In the data rows, the value 128 means zero.
Some points:
[ 73  63  99  78  93 120 169 117 134 155 179 132 138  89  78  98 121 148 130 164  77 144 153 132 163 150 148  62 193 122 159  94 139 109 144  82 101 136 135 138 126 132 128 135 129 123 163 135]
[141 122 169 156 103 158 129  79 139 111 108 143 140  80 146 186 139  73  72 172 126 141 134 167 116 116 157 140 155  69 101 153 143 115  81 101  91 186 134 153  29 166 105 151 164 126 150 141]
[173 214 136 114 115  66 155 131 130 157 126  85 134  80 134 129 158 103 128 137 164 193 153 155 143 175 116  67 151 170 154 142 132 125 191 137 112  91 110 144 145 133 130 120 146 128 145 168]
[156 106 139  99 117 148 154 169 115 157 107 113 150 169 143 140 143  89 145 155 139 124 129 148 124 118 185 168  90 132 163 126  68  83 117 157  99 190 128 150 125 105 165 113 152 155 166 127]
[117 130  93 177  94  80 135 134 128 104 117 126 113 146 125 112  94 169 116 128 179 195 138  61 112  99  83 127  92 158  89 137 184 119 116 126 127 147 152 142 119 152 158 165 139 143  85 141]
[173 147  99 189 141 104 120  89  89 121 125 189  79 169  92  87 131 108 109  75 102 109 111 105 167  85  62 118  83 147 129 149  82 163 124  69 130  91 142 124 166 111 109  79 158 152 132 101]
[139 125 204 119 146 162  95 152 140  83  94 100 127 123 176 128  77 158 100 101 120 143 109  95 101 151 141 120 115 123  93 168 142  84 120 105 129 101  77 116 110 121 180 124 159 150 168 102]
[133 113 128  81 181 148  62 128 115 107 150 128 118 123 116 136 123 170 133 174  46 135 136 119 121 191 180 151  83 132 124 122 125 144 146 177 162 158 156 108  90 143  93 134 124 192 124 138]
[148 117 177 152 104 137 174 207 156 107 198  90 128 100  82  89 126 106 125 118  78 147 111 135 111 116 115 122 139 141 127 131 143 137 130 130 149 197 113  70  82  78 117 170 155  97 130 155]
[152 145 119  97 112  96 110 111 119 122 132 115 179 148 138  93 161  76 102  90 155 128  77  85 131  87 116 172 132  97 141 118 137 120 126 126 204  51 112 125 144 131  88 100 129 131 163  80]
[132 143 127  99 147  91 131 128 168 175 123  97 134 130 130 133 118 157 108  76 143 153 157 122 192 149 134 190  42 128 137 136 117  87 108 147  85 138 163  93 114 133 123  94 170 205 148  91]
[114  60 105 167 147 146 134 111 152 110 147 108  98 120 105 141  59 124  82 104 113 163 109 130 108 180 155 127 164  57  92 132  78 123 223 152 110 150  68 136 131 150 105 148 114 125  97 127]
[140 106  75 124 177 164 177 167  93 111 142 116 129 158 184 102 165 162 101 152  94 144 132 124 155  92 126 160 194 174 163 138 116 166 103 110 131 150 164 143 140 185 126 144 161 138  78 108]
[127 119 165 176 122 114 124 100  73  85 115  86  91 132  89 132 123  89 103 141 151 118 138 191 122 159  99 143 184 156  86 126 135 162  73  74 194 111 120  81 149 122 192 109 108 150 124  97]
[ 87 160  92 106  93 154 121  89 138 165 134 124 137 156 145 162 156 169  97 178  53 142 105  94  96 118 133 125 117 127 161  87 117 161 127 159  74 125  80 140 133  98 144 111 125 116 109  93]
[126 178 117 170 162 124 125 125 159  98 111  87  92 100 172 137 119  76 188 113 100 181 159 143 136  55 126 124 109 142  83 154 170 116 114 123 190 123 140 102 153 126  69 163 157 137 170 113]
[ 60 166 160 131 151 100 126 103 163 163 134 181 145  97  99 195 154 134 153 154 115 116  79  78  83  76 131 123 149 174 129 135 113 133 113 119 137 140 131 156  75 155 164 101 128 106  49 147]
[114 104 108 147 104  80  89 160 140 130 150 188 113 203 115 131 136  96  82  92 107 118 164 107 158  85 159 119 148 114 133 119 113 126  90 137 151 100  63 151 136  91 103 136 133  74 134 144]
[134 119  57  80  54 174 143 173 162 113  88 163  88  62 111 155 131 117  98 186  87 125 126 156 154 118 145 159  62 102 119 158 113 134 133  73 134 155 157 162 147 141 130 105 107  86 142 159]
[115 110 122 137 167 132 128 105 142  64 115 106 101  97  94 177 172 130 168 123 149  51  75 147 139 153 160 139 128 186 141 126 148  76 113 125 121 149  89 156 137 140 125 113 158 127 142 130]
[115 115 176 131 100 211 129  82 115 113 153 158 115  91  95 111 183 116 137 106 158 175 113 135 141 134 127  99 125 144 106  54  97 176 129 159  97  88 158 131 116 150 104 117 155 140 102 107]
[ 66 156 135 107 187 146 116 145 144 140 141 177 159 184 143 186 103 196 152 153 130 143 109 147 128 109 138 176 117 133 167 141 201 146 175 103 159 150 152 139 175 206 127  90 130 127  84 187]
[142 131 164 112 119 137 117 130 166 145 177 151 149 103 160 146 105 115 152 155  16 107 108 104 127  75 114 134 143 129 138 150 148  99 164 182  95 146 105 145 144 144 129  69  46 156  90 107]
[158 207 126 112 159 120 162 221 162 123  66 165  96 147 142 109 124  92 107 186 171 120 189 158 140 136 146 150 144 108 141 135 170 159 180 159  95 150  47 126 103 125 158 125  92 117 175 108]
[149 124 118 111 127 126 138 113 136 184  85 118 175 107 132 172 151 146 149 103 135 109  99 124 140 134 190  82 110 133 107 132 151  77 124 139 117 152 118 166  97  98 129 141 104  78 145 171]
[ 93 150 118  79  95 136 108 109 100  89 108 180 142 115 139 139 151 137 173  86 107 173 109 147 139 148  76 152 150 131 167  82  84 112 127  92 133  97  47 114 113 129 129 210  93 164  70 188]
[116 119 114 169 108 152  69 140 137 160 161 122 141  91 170  80 106 179 127 106 154  89  91 160 158 157 137 133 120 114  96 129 138 117 120 101 137  75 198 109  83 116  97 191 106 125  99  58]
[180 126 116 109 194 123 132 113  77 135 122  98 153 150 109 117  87  87 103  97 100  95 194 149 122  84 160 161 145 121 115 108 128  91 119 120  95 119 114  82 113 142 171 108 176  87 155 110]
[106 150 111  90 106 163 164  96 129 126 147 135 125 130 109  81 137 146 159 116 127  61 128 153 122 131 160 121 129 117 107 162 108 154 173 155 129  86 107  70 148 114 177 174 181 159 129 171]
[125  74  97 163 155 148 137  89 137 126 110 187 179 108 213 109 130 163 136 173  95 157  80 151 128 110 136 151 116 182 142 124  85 131 162 146 135 105 148 140 124 122 195 121 138 112 145 135]
[ 73 151 132 178 183 135 169 121  69 169 187 123 143 138 122 100  96  87 141 107 146 117 134  99 151 171 147 208 142 147  90 182 134 170 164 166 149 128  62 138 105 144  86  88 159 144 158  86]
[137 116 115 180 102 152 112 143 113 117  56  94 150 136  63  68 121  89 202 107 134 125 115  95 144 141 133 146 206 119 165 175 173 190 140 169 119 132 160  88 107  87 121 122 159  84 127  84]
[ 98 143 138 112 149 120 104 174 100 127 162 135 101 181 145 154 157 173 147 124 176 161  87 120  91 110 151 118 133 159  88 112  99 154 110 110 136 140 170 114 141  96  94 142 147 134 150  76]
[ 98 116 106 177 161 123  95  81  48 120 184 179 117  95 101 102 144 180 147 114 129 208  87 114 128 120 120 136 142  82 134  87 159 165  95 167 168 116 149 118 179 111 100 134 106 135 124 111]
[136 163 133 133  91 140 129 147 121 121 136  81 185 130 107 155 108 143 124 100 165 102 145  93 141 137  49 124 149 188 131 140 115 160  92 188 147 114 104 171 137 136 136 185 111 156 136 123]
[151 142 172 192  97 113 134 134 152 203 123 110 197  94  68  97 138 108  92 139 118  89 143 147 107 199 150  88 143 104 141 104 108  64 151  93 100 132 109  77 155 127 119 157 110 132 108 168]
[124 134 141  59 123  99 102  87 134  91 114 125 137 119 114 128  54 148 101  43 162 139 138 129 145 101 130 144 134 213 135 121  72 143  87 111 128 145 167 133 121 113  93 137 113 137 149 133]
[138 154 123 216 163 143 147 146 178 190 155 148  91 118 109  97 113 124 172 155 109 123 100 127  80 177  92  58 110 113 139 172 184 112 101 136  86 100 126 131  58 133  86  62 145 154 106 163]
[130 132 128 129  95 152 119 146 163 117 105 143 115 128 157 135 118 205 157 124 144 103 175 147  65 146 105  53 165 149 140 109 102 121 172  90 182 168 131  95 143 137 139 135 123 126 139  82]
[163 113 106 103 143  90 166 111 161  83 114 104 164 155 132 155 118 128 106 123 133 131 135 162 111 110 149  66 154  57  90 150  92 130 138 135 138  69 159 110 149 108 137  72 100  88  84 144]
[205 136 107 125  82 128 109 134 128  99 127 172 135 170 108 118 133 126 159 174 172 104  89 146 127 131 146 101 138 148 152 108 148 134 178  97  84 152 110 150  96 159 137  75  73 123 200 162]
[136 129 117  75  94 118  70 130 117 123 126 140  93 140 129 107 135 125 125  51 130 135 177 107  59 119 129 124  73  95 108 117 127 168 121 104 159 133 229 206 185 114 160 116  75 112 116 193]
[ 73 148 184 126 117  60 112 136 170 130 156 103  80 132 112  94 135  94 166 169 112 121 133 162 117 176  87 102 100 108 180 128 105 153 139 156 112 104 152 158 143 164 163 182 160  77  75 101]
[116 125 120 114 110 132 136 167  83 127  92 154 124 127 125 145 151 118  39 164 125  71 109 213 120 108 135 120 142 114 110 129 163  93 116 195  99 103 142 135 116 111 150  78  84 120 175 131]
[175 155 125 110 130 108 133 119 129 118 106 138 101 128 141 178 114 146  79 111 158  71 172 114 143 161  70 154 111  88 115 123 187  84 113 177 163 179 151 104 151 108 128 147 140 122 139 156]
[144 101 209 137 162 137 178 192  83 147 175 171 149 179 144 173 140 118 154 102 166  95 134  59 142 130 168 105  81 126  83 123 138 157 113 132  95  92  91 173 153 136 113 180 164 128 118 124]
[113 106 135 154  60 110 179 143 122 115  82  84  93 132 179  63 110 148 157 129 115 102 143 172 124 127 158 113 106 100 188 122 126 121 113 110 121 115  78 129 105 138 102  92 134 175  85 165]
[ 96 129 138 112 115 100 132 110 108  99 174 152 130  98 178 176 146  90 120 157 144 113 127  89 169 188 137  91 149 108 145 115 133 111 127  94 153 134 178 123 141  80 120  84 142 119 117 121]
[150 104  99  79 134 169 131  62 134 137 149 128 136 107  85 103 171  65  94 146 181 142 122 108 135 133 136 127 132 133 185 118 189  95 142 123 148 126 122 172 127  83 187 158 111 105  63  71]
[128  77  95 112 132 111 170 155 138 111  66  78 135 125 128 169 157 164 136 158 160 135 144 153 104 102 112 174  68  83 120 127 128 143 151  61  89 159 160 107 111 133  81 173  73 143 139 147]
[150  82 101  98 143 160 116 102  95 146  67  65  69 128 187 158 143  90 109 122 106 100 173  82 134  89  85 117  88 127 126 148  93 137  82 101 147 158 106  68 151 123 105 160  73  38 139 123]
[191 109 194 141 135 117 117 141 136 160 156 100 105 122 106  98  95 169 172 100 153 187 162  91 156 123  45 151 121 120 126 158  52 110  98 118 133  64 161 113 152 125 120 136 139 131 157 124]
[ 53 120  99 139 182 109  52  89 141 156 106  86 164 195 160  98 102 120 153 149 154 109 125 137 113  93  99 147 168 142  83  49 131 121  77 164 107 160 135 161 193 160 138 112 105 174 170 159]
These points spread out most along one direction. Where along it does each point below lie, from 0 to 99? 50 is the average, and the first point above lies past it. One standard deviation of the points above along it is 16.
[126 178 117 170 162 124 125 125 159  98 111  87  92 100 172 137 119  76 188 113 100 181 159 143 136  55 126 124 109 142  83 154 170 116 114 123 190 123 140 102 153 126  69 163 157 137 170 113] 32
[ 66 156 135 107 187 146 116 145 144 140 141 177 159 184 143 186 103 196 152 153 130 143 109 147 128 109 138 176 117 133 167 141 201 146 175 103 159 150 152 139 175 206 127  90 130 127  84 187] 54
[138 154 123 216 163 143 147 146 178 190 155 148  91 118 109  97 113 124 172 155 109 123 100 127  80 177  92  58 110 113 139 172 184 112 101 136  86 100 126 131  58 133  86  62 145 154 106 163] 63
[115 110 122 137 167 132 128 105 142  64 115 106 101  97  94 177 172 130 168 123 149  51  75 147 139 153 160 139 128 186 141 126 148  76 113 125 121 149  89 156 137 140 125 113 158 127 142 130] 60
[ 98 116 106 177 161 123  95  81  48 120 184 179 117  95 101 102 144 180 147 114 129 208  87 114 128 120 120 136 142  82 134  87 159 165  95 167 168 116 149 118 179 111 100 134 106 135 124 111] 19
[205 136 107 125  82 128 109 134 128  99 127 172 135 170 108 118 133 126 159 174 172 104  89 146 127 131 146 101 138 148 152 108 148 134 178  97  84 152 110 150  96 159 137  75  73 123 200 162] 74
[116 119 114 169 108 152  69 140 137 160 161 122 141  91 170  80 106 179 127 106 154  89  91 160 158 157 137 133 120 114  96 129 138 117 120 101 137  75 198 109  83 116  97 191 106 125  99  58] 35
[114 104 108 147 104  80  89 160 140 130 150 188 113 203 115 131 136  96  82  92 107 118 164 107 158  85 159 119 148 114 133 119 113 126  90 137 151 100  63 151 136  91 103 136 133  74 134 144] 44
[151 142 172 192  97 113 134 134 152 203 123 110 197  94  68  97 138 108  92 139 118  89 143 147 107 199 150  88 143 104 141 104 108  64 151  93 100 132 109  77 155 127 119 157 110 132 108 168] 71
[141 122 169 156 103 158 129  79 139 111 108 143 140  80 146 186 139  73  72 172 126 141 134 167 116 116 157 140 155  69 101 153 143 115  81 101  91 186 134 153  29 166 105 151 164 126 150 141] 75
[ 96 129 138 112 115 100 132 110 108  99 174 152 130  98 178 176 146  90 120 157 144 113 127  89 169 188 137  91 149 108 145 115 133 111 127  94 153 134 178 123 141  80 120  84 142 119 117 121] 52
[175 155 125 110 130 108 133 119 129 118 106 138 101 128 141 178 114 146  79 111 158  71 172 114 143 161  70 154 111  88 115 123 187  84 113 177 163 179 151 104 151 108 128 147 140 122 139 156] 51
[ 60 166 160 131 151 100 126 103 163 163 134 181 145  97  99 195 154 134 153 154 115 116  79  78  83  76 131 123 149 174 129 135 113 133 113 119 137 140 131 156  75 155 164 101 128 106  49 147] 56
